In the rows, zero is written as 128.
One turn moves every row onto another: examples first, then more rows asked
teku: [148 117 135 133 135  96 111 152 128  92 112 127 128 143 138  84 126 141
 146 119 145 130 121 155 147 104]
fefi: [ 96 110 129 159 144 114 120 129 125 100 128 107 108 127 127 129 134 150
 122 105  94  84 102 144 131 103]
zelit: [119 122 123  94 139  98 136 115 124 118 113 136 156 153 135 142 138 150
 108 102 125 151 138 131 137  89]
vigiz: [ 99 140 141 133 149  82 116 152 127 103 125 140 104 111 131 142 122 150
  96 114 105 118 107 123 128 115]
Guto: [123 139 132 140 147  92 116 161  94 132 110 135 114 136 114 117 135 175
 133 111  95 118 117 118 133 121]
nazas: [120 113 143 116 129 122 114 103 160 111 113 147 109 140 147 153 130 150
 122 120 126 153 108 145 136  99]
boleg: [109 112 126 135 112 109 121 112  97 142  97 130 119 159 153 115 114 164
 124 136 110 137 110 141 151 111]
kup: [ 95 101 132 128  88 117 128 123 128 123  94 126 115 141 139 120 149 135
 128 115 118 113  93 154 141 132]
lorov: [100 108 126 122 133 107 143 130  86 121  95 119 146 149 135 109 120 157
 149 116 110 143 100 134 151  88]
fure: [ 97 123 132  97 136  91 147 152 120  99  97 132 129 142 160 123 126 132
 124 112 129 138  82 133 151 116]
dade: [103 123 152 132 131  92 117 114 123 125 128 145 108 115 135 149 159 133
 119 109 115 100 117 116 121 108]
Fefe: [ 97 127 136 127 140 110  97 147 111 112 140 137 103 159  98 135 160 167
 134 102 135 117  98 122 132 107]
dunaf: [141 108 130 126 117  93 114 113 116 113 137 127 138 133 123  83 128 125
 140  97 129 128 125 156 159  99]
Bokir: [115 133 107 117 134 125 127 123 136 118  89 117 133 157 132 128 148 152
 126 115 148 132 116 151 109  96]
gepoz: [128 117 131 116 107 107 107 125 144  90 139 123 129 129 128 102 136 150
 122 110 154 125 120 157 147  82]
gati: [ 80 135 135 110 110 108 120 131 115 128 114 127 137 158 113 120 137 132
 114 124 136 152  81 147 145 119]
luv: [114  98 143 140 157 128 130 134 121  97 134 102 106 125 110 129 134 145
 132  98  97 100  97 142 128 127]
sekav: [112 127 145 137 159 110 126 146 132  96 118 129  95 124 142 144 123 158
 103 131 115 101 113 129 116 118]
nuki: [114  94 134 110 127  97 134 141 120 103 106 141 109 153 152 134  96 147
 106 117 117 141 101 142 162 138]
Metov: [118 132 127 126 159 111 114 125 106 124 135 112 116 146 135 141 139 181
 136 106 129 110 108 111 136  79]
mefer: [119 118 153 116 169  89 125 128 108 115 144 128 113 127 130 133 137 118
 130  86 103 123  96 117 144 130]
satu: [104 116 145 128 175  99 115 144 112  92 147 132  96 151 129 124 131 131
 125  96 108 117  87 129 145 128]
rar: [110 133 126 119 147 107 123 112 111 137 154 129 120 146  94 150 119 158
  98 103 118 112 114 125 143 110]
bubaf: [ 97 138 123 140 133  97 116 140 121 131 141 118 128 140  83 139 128 156
  98  98 104 106 108 138 143 119]
Nuzal: [136 115 141 130 113 101 124 135 137 109 126 149 134 135  92  89 125 124
 134 114 132 124 121 165 151 119]
Fupam: [125 122 119 114 140 109 135  84 130 133 107 141 119 139 143 124 124 109
 126 101 117 141 106 150 130 117]
ribo: [129 132 137 145 152 103 126 139  96 148 120 127 127 150 102 120 131 154
 123 117  93 109 124 127 134 137]
nikun: [114 109 131 113 150 116 142 128 125 100 104 118 147 141 115 114 139 109
 119 102 108 151 116 160 120 131]
Gedes: [113 132 114 136 162  96 117 125 102 125 141 121 115 164 138 128 125 166
 124  98 111  97 107 120 154  92]
Mufu: [146 128 129 112 122  93 133 118 131 110 136 150 132 128 134  90 107 143
 119 114 124 122 127 149 164  93]
mub: [111 138 149 135 153 112 102 162 115 120 123 112 122 154 100 133 159 164
 135 119 131 124 103 125 123 121]
pelif: [122  95 148 124 145 127 130 137 140  87  95 122 136 139 143 129 142 159
 133 122 101 153 128 148 126 103]
Nedul: [142 125 124 125 146 131 123 135 142 127  94 122 118 170 121 122 124 153
 139 118 122 151 100 158 137 136]
Kuf: [ 91  72 131 116 103 112 145 122 118 101 106 129 130 131 120 137 133 146
 137  95 118 122 103 144 149 100]
dutud: [136 123 135 137 112 115 122 133 141  99 113 142 127 129 125  88 125 160
 137 134 134 116 127 159 140  84]
lutiz: [ 86  97 136 117 117 117 120 135 115 105 120 128 128 159 100 141 110 162
 110 124 135 158 100 147 151 108]
vof: [104 111 147 137 131  96 113 121 102 119 131 151  97 115 120 125 158 141
 141  92  94 109 110 120 127 113]
kep: [138 123 137 118 131 112 120 148 136  87 137 122 134 137 113  82 112 144
 120 119 129 138 112 167 156 114]
fufa: [131 130 138 118 123  81 109 128 136 104 130 157 128 136 126 106 121 129
 123 121 160 136 123 146 149  90]
sasip: [137 101 138 113 127 118 129 111 132 134 119 137 143 160 106 136 131 152
 131  98  96 156 125 146 158 123]

ribo turns into sekav
dunaf turns into teku
Where do these go?
boleg turns into nuki
sasip turns into pelif
Guto turns into vigiz

One turn moves every row onto another: examples first, then more rows asked
sodil: [160 119 114 166 176 145 138 105 107 112 152 123 131 167  96 132 139 163
 145 171 107 112 145 177 144 137 115 132 172 127 133 109 125 111 121 141
 146 126 159  79 111 139 100 112 116 177]
gataf: [121 121 106 139 143 134 163 110 121 140 122 130 153 170 138 110 164 166
 138 138 139 125 123 149 128 157  97 135 134 154 104 123 118 125 110 129
 149 128 138  92  96 143 100 109  98 167]
Fik: [141 133  94 153 157 136 133 105 116 101 129 127 127 168 107 139 125 139
 138 158 116 127 134 186 139 113 129 155 181 128 150 107 140 112 109 147
 143 124 138  75 121 127  95 109 106 149]
volov: [148 141  90 161 174 147 122 102 111  97 148 114 143 173 104 116 131 167
 152 161 116 117 114 196 140 136 122 149 184 128 150 130 132 126 126 141
 139 121 135  82 127 145 108  93 114 155]
tuk: [134 114 134 164 179 122 142 131 146  97 133 142 112 149 140 118 117 138
 146 196 109 121 106 154 138 111 114 143 152 183 133 157 112 124 143 122
 155  98 143 129 138 137 109  92 119 109]
ripaz: [161 126  93 181 176 134 142 122 115 106 150 144 134 158 101 131 124 148
 159 170 112 114 120 183 144 130 126 124 184 124 141 121 142 132 120 136
 134 126 140  66 139 126 114 110 111 154]
nel: [147 142  99 130 166 181 121 111 137 112 122 116 134 164  99  80 153 155
 152 187  96 126 104 166 138 125  83 147 152 136 136 130 129 125 115 128
 138 118 122 115 100 155 133  95 129 117]
Rares: [168 104 101 111 160 160 133 128 128 114 120 143 118 136 129 124 143 133
 174 184 129 106 127 135 131 129  89  98 155 127 109 142 148 126 133 141
 117 103 151  89 147 118 116 120 132 139]
sune: [123 101 133 151 174 126 146 127 126  91 120 101 114 144 133 134 130 131
 149 184 152 122 106 149 112 127 121 112 161 168 136 133 120 124 135 115
 139 120 155 123 157 131 127 107 104 112]
regat: [124 130  79 133 145 141 148 110 122 125 118 126 149 175 152 101 147 166
 151 139 153 127 111 162 121 157 108 149 142 145 122 151 127 134 131 138
 134 121 114  92 130 152  97  95 106 157]
muki: [104 107 130 152 162 126 138 124 139 104 123 128 114 141 161 119 127 144
 146 193 115 133 100 151 118 121 108 127 151 172 143 134 133 118 140 120
 149 102 152 139 153 127 112  85 108 118]
Dakuv: [145 133 101 151 157 158 144 129 149 126 121 135 136 146  99  86 153 137
 149 187  91 128  99 152 140 118  80 125 148 145 128 113 142 138 100 119
 135 122 121 104 100 136 144 108 116 106]
rulo: [144 112 133 170 179 120 150 128 137  95 133 139 101 142 134 118 117 133
 160 194 132 112 108 154 123 109 121 137 159 175 132 140 111 131 144 118
 163 112 140 123 146 142 110 110 118 106]
rimug: [109 123 101 157 132 149 156 126 114 126 118 132 142 165 144  97 171 158
 149 155 134 129 119 149 112 162  94 127 142 145 111 139 125 123 126 132
 151 135 121  84 104 138 113 111 104 182]
tid: [152 110 124 149 149 165 143 133 143 125 117 113 135 152  96  88 159 155
 138 177  93 141 108 136 137 141  72 132 145 138 129 106 140 130 109 129
 137 121 134 109  95 138 127 117 116 102]
Senu: [112 119  88 139 133 131 145 118 133 145 116 143 129 171 151 115 153 151
 145 159 140 139 126 153 117 135 111 161 138 155 118 135 129 123 112 137
 131 144 128  85 121 145  86 108 109 163]
Bamo: [108  96 128 147 177 120 142 126 129  98 121  96 111 146 135 141 131 137
 133 180 143 139 112 153 119 128 120 126 154 172 139 142 127 116 138 123
 128 113 148 123 151 131 129  85 102 120]
Vad: [130 136 108 135 146 172 130 119 134 116 129 115 154 168 117  86 155 155
 156 182  86 120 112 165 127 138  80 141 141 157 131 113 127 123 115 110
 149 115 130 116  86 132 125 118 114 105]
fot: [152 131 101 160 177 150 133 101 110  95 154 127 132 171 106 133 126 157
 160 160 111 103 144 192 137 137 120 149 173 125 144 125 131 116 140 126
 158 109 135  77 122 117  96 121 112 134]
roket: [155 115 107  97 153 159 115 117 130 119 114 145 120 160 133 124 157 143
 168 191 126 102 132 137 129 113  94 130 156 141 111 159 122 109 115 142
 121 114 169  96 124 125  97 118 134 146]
nit: [156 119  92  94 158 179 126 117 123 111 112 133 121 157 140 104 146 150
 173 179 133 111 126 149 125 133  87 127 148 126 120 156 132 117 141 140
 130  95 139 106 138 141 100 102 142 143]
bol: [146 139 106 124 141 159 125 118 138 110 109 117 147 165 100 102 152 132
 139 179  89 125 108 158 141 107  90 148 158 160 131 116 126 123  91 138
 134 119 139 107  83 135 127 112 118 109]
ruvi: [173  92 123 121 160 166 144 142 122 108 112 138 120 160 122 127 144 147
 161 176 131 113 138 130 139 147  92 113 153 119 112 151 125 115 137 140
 127 103 154  86 140 121  94 125 132 135]
nuno: [144 125 109 171 169 150 136 108  99  95 144 118 122 156  96 124 151 151
 147 161 120 118 137 176 128 140 111 128 182 116 135 127 134 115 135 144
 159 121 130  65 106 127 122 111 110 174]
tegab: [156 124 119 125 147 172 131 118 114  97 118 144 125 155 130 109 156 143
 167 183 119 100 134 139 128 143  83 109 161 124 104 159 125 113 139 140
 155  99 148  90 117 117 106 119 132 168]
dov: [129 106 107 161 138 127 175 147 124 137 119 148 149 178 140 102 154 166
 147 141 132 138 108 148 129 158 102 142 141 152 118 136 117 133 120 129
 142 127 124  80 119 138  95 114 101 143]
pusa: [158 114 121 178 172 135 141 119 112 112 149 136 125 156  99 126 140 171
 154 157 104 120 119 171 140 131 114 133 192 115 152 111 139 121 127 142
 147 118 153  76 129 117 101 112 108 139]
Biv: [150 137 112 152 146 170 140 122 126 102 118 117 136 153  98  84 159 136
 141 178  93 124 120 153 133 138  76 133 147 146 116 128 127 123 119 135
 159 116 113  98  71 139 135 116 122 137]
Pudot: [137 101 128 162 183 118 147 137 131  94 132 109 113 153 119 132 121 130
 135 183 128 131 115 158 136 120 124 143 147 191 129 154 107 122 140 127
 130 108 136 114 130 148 127  90 114 113]
tet: [110 108 136 151 159 123 135 115 133 102 129 122 112 139 157 114 125 142
 144 200 107 129  99 151 124 113 113 117 147 183 129 117 124 132 131 126
 146 109 148 127 155 138 117  97 108 116]
getu: [138 102 126 165 176 116 158 142 127  99 130 110 113 153 122 121 128 131
 151 185 144 124 106 154 119 122 123 132 151 191 128 142 101 131 134 116
 138 127 139 117 133 153 131 107 113 107]
pimep: [168 110 109 117 160 162 139 103 109 112 123 166 121 142 134 137 154 149
 155 187 132  95 142 147 141 133 100 125 145 134 133 157 142 121 142 129
 135 104 150  80 147 129  89 109 125 151]
safoz: [163 123 108 147 174 155 136  95  95  98 137 137 138 150  94 145 146 146
 138 179 115 105 131 180 149 131 121 132 172 130 163 127 145 120 122 125
 138 115 150  71 135 129 117 102 107 142]
konef: [144 129 118 140 157 170 154 119 138 125 116 129 138 163  98  93 156 148
 133 182  93 132 130 151 142 128  79 135 131 136 118 105 122 116 104 118
 159 118 130 110  77 151 119 109 122 132]
Noz: [126 120  91 150 128 143 166 111 116 132 117 143 155 161 145 108 157 156
 129 165 124 131 116 160 129 157 103 151 124 168 140 123 146 139 116 118
 138 132 118  85 119 150 108 101  92 149]
fosep: [159 110 117 103 155 167 149 118 110 113 114 141 128 155 131 127 147 145
 166 172 119 104 145 146 134 130  89 106 148 122 114 128 125 103 130 143
 149  89 161  92 119 123  94 114 132 162]
lukef: [145 110 109 104 169 176 120 116 112 109 131 127 120 161 131 130 158 158
 179 180 133  97 145 151 120 139  92 123 148 124 118 151 124 105 144 122
 130 107 158  96 132 116 101 124 128 135]
tig: [125 114 139 160 179 114 144 115 133  98 135 143 105 147 143 120 119 137
 145 193 114 115 108 158 137  98 124 130 151 178 123 137 104 133 135 127
 157 103 139 112 149 139 113  99 115 107]
gaf: [153 121 105 128 144 168 152 120 123 127 114 135 147 150 108  94 170 144
 137 193  98 122 112 153 140 131  81 143 124 171 137 130 135 133 110 117
 131 123 124 101  92 157 136 100 116 115]
Nudi: [120 111 132 160 157 126 149 126 141  97 121 123 117 141 151 111 120 135
 153 193 126 126  97 147 110 124 110 124 156 175 139 118 129 132 138 115
 159 114 144 140 150 136 117 110 106 106]
dotu: [109  98 139 145 178 126 134 115 126  96 125 102 106 145 138 136 130 133
 132 194 139 131 115 149 128 118 124 116 146 168 124 132 114 125 131 124
 132 119 148 114 162 137 127 100 104 117]
zelat: [118 115  85 146 144 144 156 125 118 133 133 119 140 179 142 108 156 163
 154 150 138 130 132 166 113 160 102 158 122 160 117 133 122 125 135 117
 139 133 108  87 103 144 103 120 106 141]
fufe: [128 116  83 153 142 127 165 130 137 137 121 143 149 163 141 107 149 147
 144 152 147 132 109 142 128 156 106 129 133 157 102 141 133 148 115 128
 122 134 116  79 131 140 111 115  99 148]
zep: [125  99 127 158 172 117 154 135 121  97 131 112 113 156 134 123 121 129
 138 193 128 130 112 158 134 112 128 131 138 193 119 137  97 131 132 129
 135 116 131 107 141 157 128  99 116 113]

regat turns into volov
Noz turns into safoz
Dakuv turns into Rares
Where do these go?
dov turns into pusa
roket turns into Senu
rimug turns into nuno
Pudot turns into tuk
rulo turns into Nudi
dotu turns into zep
Vad turns into lukef
gataf turns into sodil

